Here are some points, each followed by its number:
-0.53;0.72;-0.04;-1.60;0.03;2.38;-0.04;-0.80;0.88;-0.56;-0.53;0.98;2.23;0.42;1.14;0.33;1.81;-2.60;-1.44;0.21;0.44;-0.46;2.81;2.20;2.83;-0.46;0.40;-2.59;0.01 0
-1.24;-0.14;-0.18;-0.32;-0.85;-1.04;-0.53;-1.13;-0.88;-0.59;0.08;-1.46;-0.27;0.13;-0.76;-0.56;-0.71;-0.57;0.74;-0.92;-0.16;-1.14;-0.06;-0.07;-0.31;-0.12;0.05;-0.46;-0.04 1
-0.03;0.15;0.95;0.77;-0.32;-0.28;0.11;1.19;1.15;0.64;0.84;0.94;-0.17;0.04;-0.62;-0.48;0.05;1.41;-1.38;-0.58;-0.72;0.65;-0.07;0.36;-0.06;-0.33;0.11;0.42;0.00 2
-0.31;-0.03;-1.00;-0.06;-0.41;-0.92;-0.93;-0.08;-1.26;-0.05;0.39;-0.67;-0.37;-0.01;-1.12;-0.05;-0.70;-0.05;-0.23;-0.91;-0.20;0.38;-0.52;-1.40;-0.17;-0.11;-0.06;-0.25;-0.03 3
-0.12;0.00;2.34;-1.52;0.24;0.57;1.79;0.74;2.53;0.39;-1.36;-0.05;1.11;-0.05;0.87;0.12;1.44;-0.50;-1.36;1.09;-0.38;0.71;0.08;-0.07;1.81;0.02;0.72;-1.37;0.11 4
-0.70;-0.06;-1.31;-0.32;-0.62;-0.96;-1.11;-0.73;-1.71;-0.63;0.34;-1.02;-0.43;0.00;-1.17;-0.13;-0.87;-0.62;0.26;-1.11;-0.05;-0.24;-0.39;-1.67;-0.16;0.29;-0.25;-0.46;-0.04 5
-0.81;-0.23;-0.18;-0.61;-0.69;-0.29;-0.22;-0.98;-0.02;-1.04;-0.73;-0.81;-0.24;0.14;-0.84;-0.68;-1.15;-1.11;0.01;-0.39;0.14;-1.54;-0.22;-0.71;-0.71;0.67;-0.23;-1.45;-0.05 6
1.38;-0.13;-0.18;3.50;0.41;-0.83;-0.79;2.01;0.02;0.30;1.96;0.21;-0.49;-0.08;-0.66;0.05;-0.12;3.35;-0.58;-0.12;-0.38;2.08;-0.29;0.23;-0.59;-0.59;0.27;3.15;0.04 7
-0.34;2.10;-0.12;-2.07;0.18;1.89;0.30;-0.74;0.45;-1.09;-1.09;0.92;1.93;0.29;0.93;0.40;1.26;-1.98;-0.74;1.55;0.53;-1.00;4.60;2.50;2.45;-0.50;0.24;-1.63;-0.01 8
-0.31;-0.25;-1.45;-0.38;-0.16;-0.14;-0.90;-0.77;-0.02;-0.75;-0.36;-1.06;-0.74;-0.17;-0.55;0.15;-0.76;-0.82;1.66;-0.34;1.15;-0.92;-0.15;-0.97;-0.16;0.07;-0.47;-0.39;0.05 9
1.26;-0.34;1.89;-1.34;2.55;2.44;2.24;0.65;-0.16;0.09;-0.71;2.71;1.76;-0.01;4.02;2.99;2.95;-0.12;-0.52;2.90;0.39;0.36;-0.03;3.12;1.28;-0.74;0.51;-1.79;-0.05 10
0.42;-0.16;1.65;0.33;-0.11;-0.62;0.53;0.11;1.48;0.97;0.15;1.31;-0.29;-0.13;-0.31;-0.56;-0.20;1.41;-1.56;-0.05;-0.82;1.87;-0.50;0.23;-0.43;-0.33;0.72;0.41;0.00 11
-0.17;-0.14;0.71;1.06;-0.18;-0.82;0.18;1.80;0.56;0.18;1.10;0.18;-0.55;-0.14;-0.98;-0.57;-0.61;0.67;-1.03;-0.60;-0.39;0.79;-0.65;-0.57;-0.54;-0.91;-0.03;0.98;-0.01 12
-0.20;-0.09;1.02;-1.57;-0.10;0.72;2.39;-0.44;2.89;-0.25;-0.86;2.36;0.98;-0.10;1.36;-0.13;0.93;-0.68;-0.84;1.24;-0.05;-0.16;0.52;0.64;0.69;-1.22;0.13;-0.85;0.01 13
New points follow, each followed by the numbers of its two nearest points above by angle, smallest number first.
0.90;-0.10;2.52;-0.66;1.60;3.73;-0.05;0.12;1.74;0.10;-1.18;1.73;1.78;-0.01;5.25;4.16;3.27;-0.76;-0.40;3.67;0.67;0.95;0.96;3.30;2.99;-1.21;0.64;-1.90;-0.04 -> 0 10
2.39;-0.28;0.60;2.83;1.42;-0.31;0.34;3.13;0.25;1.26;0.17;0.78;-0.13;0.02;0.41;0.42;-0.03;3.10;-0.91;0.56;-0.59;1.76;-0.55;0.81;-0.63;-0.42;0.38;2.78;0.02 -> 2 7
-1.12;-0.14;-0.11;-0.47;-0.58;-0.60;-0.25;-1.13;-0.68;-0.56;-0.11;-1.23;-0.18;0.09;-0.31;-0.27;-0.42;-0.63;0.82;-0.51;0.10;-1.04;0.23;0.15;-0.11;-0.16;0.04;-0.63;-0.02 -> 1 6
0.42;-0.15;1.63;0.32;-0.13;-0.68;0.53;0.23;1.43;0.94;0.21;1.35;-0.32;-0.12;-0.31;-0.57;-0.21;1.39;-1.53;-0.07;-0.87;1.74;-0.48;0.26;-0.43;-0.37;0.68;0.43;0.01 -> 2 11
0.80;-0.39;-0.18;4.36;0.30;-0.54;-0.29;2.72;0.02;1.48;1.69;-0.07;-0.50;-0.17;-0.18;0.24;-0.12;2.84;-0.42;-0.04;-0.43;2.14;-0.88;0.27;-0.34;-0.21;0.34;3.28;0.02 -> 7 12
0.28;-0.24;-0.33;2.59;-0.15;-1.21;-1.15;0.20;-0.98;0.73;1.56;-1.08;-0.61;-0.04;-0.55;-0.18;-1.02;1.42;0.13;-0.35;-0.35;1.13;-1.01;-0.74;-0.32;-0.42;-0.66;2.85;-0.03 -> 7 12
1.30;-0.31;-0.11;3.72;0.71;-0.89;-0.76;1.93;0.22;2.66;1.25;0.21;-0.49;0.06;-0.39;-0.02;-0.42;2.58;-0.91;-0.25;-1.82;2.53;-0.05;0.28;-0.72;-0.94;0.46;3.81;0.00 -> 7 12
-0.02;-0.32;-0.72;0.29;-0.02;-0.18;-0.56;-0.86;-0.71;-0.53;-0.26;-0.96;-0.35;0.11;-0.28;0.22;-0.71;0.16;1.58;0.02;1.32;-0.59;-0.50;-0.40;-0.78;0.49;-0.41;0.27;0.11 -> 5 9
0.29;-0.16;1.40;0.21;-0.20;-0.64;0.46;-0.01;1.09;0.77;0.08;1.05;-0.33;-0.12;-0.35;-0.58;-0.29;1.17;-1.29;-0.12;-0.72;1.40;-0.50;-0.02;-0.45;-0.19;0.57;0.27;-0.02 -> 2 11
-0.14;-0.37;0.26;1.04;-0.39;-0.67;-0.03;0.55;0.47;0.99;1.27;0.00;-0.47;-0.01;-1.48;-0.85;-0.45;0.81;-0.80;-0.20;-0.74;0.02;-0.12;-0.95;-0.81;-1.11;0.11;1.35;0.03 -> 2 12
0.34;-0.23;-0.18;3.03;-0.14;-1.38;-1.17;0.31;-0.96;0.97;1.85;-0.98;-0.62;-0.04;-0.57;-0.20;-1.12;1.72;-0.12;-0.33;-0.56;1.47;-1.13;-0.67;-0.26;-0.86;-0.70;3.23;-0.05 -> 7 12
2.72;-0.30;0.63;3.08;1.67;-0.27;0.34;3.47;0.20;1.41;0.09;0.82;-0.12;0.02;0.50;0.54;0.05;3.43;-0.92;0.72;-0.58;1.84;-0.58;0.94;-0.61;-0.40;0.41;3.09;0.05 -> 2 7
-0.36;-0.01;1.20;-1.55;0.08;1.15;1.25;-0.32;1.27;-0.25;-0.82;1.99;0.53;-0.02;0.22;0.36;0.76;-0.60;-0.10;-0.20;0.10;0.00;0.21;1.08;0.71;-0.13;0.23;-1.27;-0.03 -> 4 13
1.33;-0.49;-0.19;4.14;0.31;-0.61;-0.63;1.95;0.03;1.54;2.08;0.09;-0.72;-0.01;-0.10;-0.33;-0.25;1.65;-0.82;-0.20;-0.84;1.10;-0.56;0.26;-0.71;-0.54;0.29;3.23;-0.04 -> 7 12
-0.07;-0.33;0.36;0.95;-0.36;-0.63;-0.03;0.63;0.57;0.97;1.13;0.21;-0.42;0.01;-1.33;-0.76;-0.43;0.89;-0.81;-0.18;-0.74;0.21;-0.15;-0.82;-0.71;-1.09;0.18;1.24;0.03 -> 2 12
-0.16;-0.01;1.84;-1.37;0.21;0.46;1.41;0.55;2.03;0.25;-1.30;-0.19;0.88;-0.05;0.70;0.09;1.24;-0.51;-1.00;0.89;-0.16;0.41;0.08;-0.15;1.53;0.16;0.57;-1.21;0.10 -> 4 13
0.08;0.00;-0.59;0.06;-0.02;-0.20;-0.91;-0.60;-1.06;-0.47;-0.17;-1.14;-0.26;-0.01;-0.17;0.20;-0.42;0.22;2.03;-0.01;1.28;-0.62;-0.26;-0.69;-0.55;1.46;-0.18;0.16;0.02 -> 5 9
1.26;-0.32;1.77;-1.22;2.66;2.45;2.13;0.60;-0.13;0.15;-0.74;2.59;1.82;-0.01;4.05;3.05;2.95;-0.05;-0.49;2.94;0.49;0.37;-0.03;3.07;1.38;-0.44;0.51;-1.76;-0.05 -> 10 13
-0.60;0.84;-0.11;-1.97;0.10;2.80;0.02;-1.07;0.92;-0.76;-0.77;1.10;2.64;0.48;1.46;0.47;2.10;-3.08;-1.33;0.36;0.56;-0.72;3.30;2.51;3.28;-0.42;0.42;-3.09;0.01 -> 0 8
